In the rows, 128 means zero.
Where one turn sends some rows of the set: a few examples, then the rows asked
K_621: [133 151 122 158 168 122 107 131 140  97 117 143 130 158 129]
K_533: [ 97 120 125 154 112 135 128 128  86 110 140 125 136 131 132]
K_213: [154 152 130 150 138 125 144 119 158 118  84 151 132 124 144]
K_604: [116 152 136 129 122 147 123 114 109 142 152  94 107 122 130]
K_218: [111 114 167 121 120 127 129 130  96 155 143 123 124 127 152]
K_677: [156 176 133 150 132 143 145 111 111 115 141 142  93 133 135]
K_229: [131 177 139 170 143 119 123 137  94 106 124 147 123 139 133]
K_855: [179 150 163 134 144 129 141 137 127 125 116 158 116 145 127]
K_466: [111  95 115 129 112 138 141 106 124 120 119 127 142 115 146]
K_508: [146 135 109 141 156 143 147 112 158 115 103 147 134 118 146]
K_334: [169 183 154 142 136 130 139 111 105 122 133 134 111 124 140]
K_997: [154 153 151 141 148 124 142 152 131 145  87 162 130 120 138]
K_898: [178 138 160 116 149 125 136 127 113 138 121 162 118 132 139]
K_323: [141 139 141 134 148 141 127 137 135 153  94 167 147 101 132]
K_797: [147 139 138 128 158 123 135 136 131 148  87 163 138 107 149]
K_550: [ 98 132 136 142 120 132 128 131  87 132 140  94 135 142 140]
K_491: [135 140 119 152 133 140 122 105 159 115  95 158 139 118 133]
K_881: [137 171 144 173 143 122 131 153 116 111 103 153 127 143 128]
K_644: [141 142 128 133 146 135 149 139 120 154  95 172 118 105 147]
K_899: [170 141 154 124 161 144 148 141 109 132 138 157 118 132 129]
K_545: [163 184 151 157 132 129 145 123 128 117 114 137 113 132 133]
K_492: [126 105 149 107 126 135 136 125 103 151 136 103 133 136 143]
K_879: [ 97 109 123 135 123 128 114 120 112 126 132 103 125 158 136]
K_432: [109 120 132 111 132 145 125 133 116 169 124 115 124 103 139]
K_775: [163 180 155 148 125 149 133 108 117 127 136 140 121 117 124]
K_485: [ 97 117 116 129 145 143 103 129 134 132 136 106 122 138 125]
K_462: [ 89 136 141 154 111 126 122 112 108 122 142 102 125 132 153]
K_255: [139 138 112 149 149 120 127 109 154 110  87 151 136 124 149]
K_657: [126 175 142 174 132 139 116 137 100 114 127 157 130 132 118]
K_353: [116 125 161 131 121 135 125 112 108 127 163 100 120 141 144]
K_616: [102 109 121 128 123 132 130 112 127 132 119  95 143 133 148]
K_839: [102 104 131 117 117 128 131 126 109 156 112 116 134 127 152]
K_740: [136 100 149 115 114 142 141 120  89 129 151 131 128 129 134]
K_11: [109 113 151 121 118 133 139 112 125 153 126 112 136 106 163]
K_569: [125 134 109 155 163 132 116 139 138 108 116 162 113 156 126]
K_178: [149 148 136 153 158 125 121 139 152 106 104 150 125 159 124]
K_494: [120 129 143 125 105 132 135 109  95 142 140  97 115 137 146]
K_93: [172 135 163 123 138 144 126 124 121 140 127 170 122 128 122]
K_420: [131 147 128 158 156 141 100 128 144 105 125 151 136 150 113]
K_363: [ 83 112 139 144 134 126 113 133 120 130 132 111 142 138 147]
K_369: [105  93 140 123 127 130 121 110 140 133 127 116 129 136 152]
K_527: [122 175 121 174 154 138 138 144 104 109 125 145 131 129 132]

K_218 moves to K_11
K_334 moves to K_898
And these:
K_466 moves to K_485
K_508 moves to K_569
K_839 moves to K_616
K_491 moves to K_420
K_178 moves to K_881

